In the rows, 128 means zero.
Each path below is one point turned by a fixed rotation once a step. After each direction that follows a path, write how fast that rotation turns it, in degrees a step (0 if it stays still).
Each turn is a multiple of 5 degrees from 10 to 175, or 0.
Each row of a path follows its step; steps can be skipped.
path 1
step 0: [137,117,106,134,111,113,103,92,145,158,120,104,127,136,140,154,108,132,117,116,150,125,85,182,131,80,127,148,123,131,119,132,123,133,118,88,118,98,153,140,160,129,139,134,109,133,119]
step 1: [148,142,133,143,124,127,161,152,112,92,92,151,137,125,99,144,156,105,99,151,131,129,102,140,103,100,139,169,157,152,110,152,121,132,130,97,154,141,106,132,141,119,101,124,131,114,116]
step 2: [134,162,130,136,105,118,138,151,132,126,123,114,109,152,88,120,174,125,146,139,118,111,111,134,133,93,129,98,109,110,153,126,114,145,126,137,97,98,89,127,161,112,154,128,131,162,155]
step 3: [134,123,113,146,102,129,139,122,91,104,123,122,101,98,132,142,108,131,132,143,180,135,148,126,118,99,104,112,67,123,107,118,101,142,108,113,115,127,99,127,129,161,118,126,123,99,125]
step 4: [118,127,156,110,94,149,151,121,139,122,108,149,134,150,169,112,121,99,139,149,126,139,136,143,108,113,169,137,117,133,106,130,136,106,122,148,117,94,129,149,184,146,131,166,135,119,112]
step 5: [128,165,118,117,151,151,111,110,166,110,116,161,102,108,119,109,121,122,118,105,147,104,115,142,151,93,134,128,138,114,129,114,104,124,170,117,137,102,100,104,125,134,93,160,131,138,112]
step 6: [96,84,111,115,126,129,153,128,143,134,147,110,110,147,126,132,157,146,91,145,131,128,79,149,117,125,109,127,150,129,118,123,117,137,129,121,114,95,90,100,142,178,134,115,125,105,124]
step 7: [130,161,114,114,146,124,131,145,124,113,105,118,157,125,145,176,131,140,144,149,119,145,134,163,131,98,138,134,120,125,105,131,169,110,98,122,125,128,60,121,118,141,122,124,135,149,122]
step 8: [191,121,131,121,121,101,148,145,131,116,132,109,139,137,118,114,133,107,130,101,151,104,114,139,121,87,166,100,131,155,116,86,131,149,115,135,91,111,132,124,112,138,138,145,123,125,99]
step 9: [99,113,128,193,109,143,124,154,148,102,100,162,104,142,122,137,124,148,115,97,137,128,142,123,139,90,145,105,127,154,137,141,138,119,122,149,134,140,98,126,143,151,136,126,107,95,117]
step 10: [128,149,132,102,85,148,120,123,108,124,93,134,122,138,144,150,124,133,112,160,127,110,117,145,162,122,114,74,144,142,102,120,129,117,159,121,128,117,136,112,139,154,173,156,153,133,145]
Speeds:
[120,134,134,128,133,130,136,130,123,135,127,120,127,126,115,117,122,127,116,133,122,131,125,122,130,123,118,129,126,134,117,137,141,136,138,127,126,128,122,125,126,134,129,126,126,141,134]	80
[131,128,127,130,130,129,129,132,134,121,127,130,124,120,126,124,121,116,129,115,117,125,122,118,116,119,135,131,139,133,133,127,133,128,121,123,133,128,137,127,135,130,120,143,120,130,133]	95
[122,119,130,119,130,133,128,115,130,124,136,137,126,139,134,135,116,123,125,122,140,140,123,125,125,130,123,125,134,123,127,127,126,124,144,127,128,131,123,129,132,123,126,137,130,135,134]	60
[130,134,134,135,130,134,136,145,126,125,132,128,131,127,134,124,128,119,128,117,124,139,133,140,126,129,124,122,124,125,131,120,125,125,137,115,119,132,127,137,126,129,138,124,120,121,135]	60
[136,127,135,129,129,130,128,118,129,141,111,139,113,132,133,125,119,121,128,122,121,128,133,131,130,129,128,123,129,123,121,132,121,134,123,139,122,136,129,132,124,137,130,126,121,125,125]	70
[134,114,129,137,135,130,126,121,124,136,131,122,120,131,125,122,125,131,126,116,139,125,127,120,134,123,126,129,120,126,128,116,126,132,123,110,126,120,132,117,130,128,125,119,124,128,124]	130
path 2
step 0: [133,100,82,115,113,111,100,110,104,187,154,139,127,97,126,131,136,98,120,91,128,137,92,141,136,109,141,132,128,146,99,171,149,172,154,112,120,146,120,130,84,157,139,111,119,115,118]
step 1: [121,114,132,117,119,121,128,132,123,124,115,131,132,110,69,117,99,81,103,117,85,168,97,147,160,151,126,140,135,97,144,133,168,118,156,120,146,107,135,97,121,143,161,117,136,75,108]
step 2: [157,122,174,131,114,179,87,110,119,132,135,132,119,130,117,147,123,155,112,138,74,148,73,169,118,95,139,122,164,114,110,155,150,146,136,105,138,122,146,135,108,135,116,133,126,139,94]
step 3: [124,139,140,139,110,142,161,107,149,135,140,161,110,103,107,174,82,107,155,154,98,156,87,106,188,135,124,110,140,128,154,147,138,125,123,120,114,99,122,150,130,107,88,157,119,129,112]
step 4: [103,132,132,101,134,121,97,95,135,121,142,143,132,133,146,196,143,149,116,143,119,162,144,134,131,130,121,141,125,98,116,124,190,171,108,157,122,85,108,156,100,111,101,123,103,124,116]
step 5: [118,175,73,151,99,85,141,117,120,115,134,123,143,125,110,128,121,151,108,168,118,148,107,140,139,150,88,150,128,134,105,167,122,124,133,149,122,114,111,128,117,143,83,135,78,97,107]
step 6: [135,155,109,125,124,124,144,181,138,112,134,121,133,133,88,174,163,114,94,115,122,155,116,129,119,118,100,132,137,119,107,99,121,183,114,132,167,151,139,120,98,87,113,121,99,109,95]
step 7: [166,137,141,133,147,88,116,135,109,89,131,144,116,113,115,144,112,143,96,122,129,91,78,121,121,165,114,154,152,141,149,143,108,136,147,79,143,122,88,130,107,89,124,109,85,133,110]
step 8: [117,131,129,105,127,124,92,165,198,124,129,149,130,117,121,144,131,120,108,95,114,135,81,133,124,137,129,91,158,108,123,141,92,152,129,157,128,125,57,131,131,102,144,143,118,132,147]
step 9: [77,136,173,113,131,102,79,139,144,98,133,122,181,131,118,147,93,111,91,97,118,112,119,153,141,137,122,150,134,139,135,138,107,97,137,140,118,106,137,137,148,110,80,99,116,155,125]
step 10: [116,170,145,101,93,122,101,143,181,137,56,115,131,121,111,154,133,151,136,129,153,120,100,150,107,127,117,101,97,120,141,145,140,127,113,126,112,161,128,120,147,139,90,132,100,159,118]
Speeds:
[110,132,136,133,123,133,120,131,134,126,128,128,125,132,131,139,124,137,131,138,127,131,121,133,130,137,138,125,118,131,135,126,122,131,126,124,124,120,133,135,131,137,127,131,143,132,126]	55
[127,130,130,131,117,119,137,127,136,132,113,122,140,131,128,120,122,136,122,129,134,138,128,137,130,122,134,137,127,131,124,131,130,139,126,124,136,131,138,123,131,128,132,117,129,121,125]	80
[123,125,123,133,134,127,126,137,124,132,121,127,123,131,128,132,124,126,132,119,117,126,128,139,128,134,134,130,140,143,131,121,123,129,139,125,142,133,119,123,117,132,137,131,127,124,129]	55
[136,125,140,129,129,132,133,121,128,127,132,125,126,128,127,123,121,135,120,121,135,134,118,125,123,127,140,117,143,126,137,123,118,124,122,132,127,118,128,121,117,122,124,127,133,122,130]	65
[135,121,130,135,131,120,128,115,139,134,133,137,131,123,139,131,129,125,138,129,137,128,127,125,131,136,129,125,126,135,132,129,132,141,128,120,134,125,117,138,129,116,135,126,130,129,134]	90
path 3
step 0: [123,129,137,139,102,109,90,121,172,96,92,154,155,130,140,97,103,180,136,123,133,141,114,125,132,115,150,110,163,145,138,135,104,143,154,153,105,140,130,146,119,115,124,86,141,142,107]
step 1: [122,121,117,161,138,115,129,136,135,124,127,150,121,137,135,143,115,105,91,108,120,140,105,107,139,118,134,151,140,175,118,94,137,104,130,140,113,125,110,118,105,92,60,101,163,106,154]
step 2: [93,138,145,97,137,122,134,112,155,109,105,102,113,115,163,66,108,114,141,134,115,135,124,93,180,122,142,138,149,150,137,152,134,129,135,103,113,141,130,155,138,113,121,96,155,139,137]
step 3: [162,122,124,103,104,124,140,117,126,109,117,120,130,133,106,123,126,117,109,147,132,91,126,101,150,129,99,105,122,144,87,119,147,129,181,131,110,108,131,123,91,107,79,125,171,155,145]
step 4: [99,150,131,96,124,131,100,145,156,118,135,122,122,162,150,66,136,141,107,171,134,109,146,119,129,121,127,123,135,121,166,104,136,138,152,145,83,105,127,131,129,142,106,93,133,98,115]
step 5: [147,148,148,156,112,89,97,126,141,100,128,162,145,140,107,110,97,143,112,131,155,127,131,118,136,129,119,108,180,157,101,102,110,122,151,94,120,126,123,133,91,138,101,121,120,125,162]
step 6: [69,127,125,128,141,116,120,165,135,120,122,114,143,123,157,118,131,131,99,137,148,97,119,85,144,106,158,128,161,155,125,126,124,146,112,124,135,136,133,92,129,119,97,115,169,78,130]
step 7: [115,125,142,120,151,112,133,107,119,108,98,126,139,113,143,119,109,123,144,141,132,122,146,154,180,163,104,144,173,158,69,124,125,128,156,101,118,121,144,138,123,132,100,89,149,134,106]
step 8: [126,142,111,128,99,103,112,173,134,98,111,144,130,139,130,119,173,121,109,177,137,109,121,105,168,116,105,130,128,125,124,133,150,140,154,147,138,111,132,127,150,78,116,114,173,131,115]
step 9: [121,173,140,124,145,131,128,137,132,132,111,142,134,166,120,108,129,140,96,159,113,162,146,104,136,177,99,137,140,130,111,135,120,142,141,91,74,122,125,148,123,126,85,100,111,106,124]
step 10: [110,163,154,156,114,85,99,136,131,129,145,118,116,152,112,124,126,107,155,141,167,102,144,70,149,110,127,92,158,126,116,135,152,161,141,117,143,127,117,134,110,99,124,123,128,108,145]
Speeds:
[132,132,118,127,123,123,118,133,130,125,128,145,129,126,128,126,125,123,123,125,114,129,134,128,126,130,127,146,135,121,140,128,131,122,119,117,126,122,131,126,127,122,130,131,126,127,139]	95
[139,119,135,131,128,132,126,125,126,132,130,126,121,126,135,130,132,146,121,130,129,119,133,130,130,129,118,121,135,119,141,133,137,128,128,121,127,138,122,137,123,125,123,132,127,119,130]	65
[123,135,127,134,134,128,125,136,120,129,127,131,130,133,121,143,142,131,135,136,129,130,140,127,132,137,126,128,132,123,119,133,128,142,124,118,136,125,128,126,134,123,135,126,120,121,122]	20
[133,121,130,135,147,130,141,126,139,117,137,129,137,126,135,129,125,123,128,127,120,129,127,133,131,114,127,126,137,131,127,131,131,128,124,124,135,130,132,118,126,117,129,124,124,125,124]	70
[130,142,124,139,129,128,137,133,132,123,132,138,129,129,121,134,126,130,116,132,137,143,126,132,130,131,127,119,127,127,146,119,123,126,134,131,123,131,124,129,130,130,133,120,129,128,124]	85
[126,124,129,137,127,126,126,122,115,113,132,128,122,138,133,129,142,120,120,120,126,125,131,126,131,126,129,130,129,125,129,141,121,128,129,130,117,135,130,122,120,140,134,123,129,135,128]	0
[133,119,137,130,128,128,137,131,125,131,128,124,124,133,125,135,119,133,122,125,131,133,132,136,135,130,124,139,128,119,115,116,114,131,134,125,119,127,129,124,125,121,124,130,122,135,141]	170
path 4
step 0: [116,150,117,93,151,112,91,129,129,124,127,126,171,105,96,140,139,112,121,154,135,147,132,119,117,134,120,150,123,111,107,134,83,90,147,128,99,131,116,129,134,121,162,140,138,87,123]
step 1: [119,125,129,117,161,153,126,135,117,120,100,112,104,85,140,98,159,124,136,103,176,129,165,129,165,134,105,147,154,120,118,124,143,143,124,101,132,143,144,103,130,133,125,113,134,142,100]
step 2: [99,121,145,136,89,108,95,119,122,100,133,123,126,99,119,122,134,116,113,141,100,145,102,109,171,153,136,121,146,132,143,106,132,141,106,147,149,171,103,159,135,104,142,145,108,144,128]
step 3: [135,119,133,114,128,126,113,152,148,109,167,117,144,168,121,129,134,126,150,117,135,123,110,143,133,148,71,125,100,94,143,114,111,133,150,71,118,126,150,131,144,120,127,141,99,138,130]
step 4: [140,115,113,141,180,107,122,121,136,128,131,113,127,88,141,143,124,126,122,147,145,115,110,125,146,131,170,107,120,98,117,126,155,134,166,109,112,118,101,126,105,118,168,157,161,147,125]
step 5: [121,116,124,140,129,147,126,93,158,178,120,84,101,141,113,126,139,160,142,130,118,108,143,153,156,164,118,124,149,111,139,123,119,148,124,133,173,154,117,125,143,148,134,123,130,97,116]
step 6: [147,129,119,121,114,107,113,107,137,125,140,131,129,137,129,114,131,69,167,144,112,138,136,137,135,88,110,120,83,134,143,85,141,163,113,151,153,117,105,118,120,98,124,132,131,135,134]
step 7: [129,129,137,136,144,94,186,130,156,103,141,84,139,140,152,115,99,178,112,120,108,124,124,154,126,104,121,112,115,119,153,123,144,121,140,132,110,139,152,110,123,126,139,116,110,149,141]
step 8: [81,138,125,146,137,132,134,92,123,141,115,141,137,120,128,163,140,125,135,118,103,101,152,131,101,141,154,110,78,93,122,168,106,145,141,155,130,106,124,133,126,117,142,142,134,115,147]
step 9: [149,132,130,125,132,109,140,113,144,145,104,113,128,135,80,128,134,127,129,106,140,144,175,133,106,130,131,157,135,148,138,97,146,124,128,111,150,115,163,128,129,113,133,86,173,101,151]
step 10: [137,134,89,139,99,139,162,99,103,102,126,119,123,128,148,125,93,105,136,105,148,139,152,113,157,114,153,139,121,160,168,141,111,124,109,163,119,141,134,132,121,110,138,135,119,155,110]
Speeds:
[128,124,132,126,129,138,125,121,125,117,136,132,119,142,124,143,127,132,126,133,139,126,122,128,135,127,133,123,134,131,134,130,122,124,127,114,135,131,125,128,123,116,126,129,139,134,127]	45
[124,115,135,136,121,123,127,125,121,143,126,133,127,129,119,121,138,126,125,118,129,132,125,134,130,137,133,126,133,127,126,121,133,129,125,134,136,126,134,126,120,113,119,127,128,124,119]	100
[136,120,126,141,130,116,142,129,122,120,130,132,137,126,131,120,132,129,126,130,143,122,139,120,132,122,123,123,132,130,129,125,138,121,130,125,127,128,125,119,125,134,131,131,136,134,122]	125
[128,139,133,133,131,118,120,126,117,125,138,122,119,123,128,128,133,118,124,138,135,127,122,121,118,132,138,127,117,134,125,122,128,122,134,141,130,134,121,130,121,126,132,126,128,125,132]	170
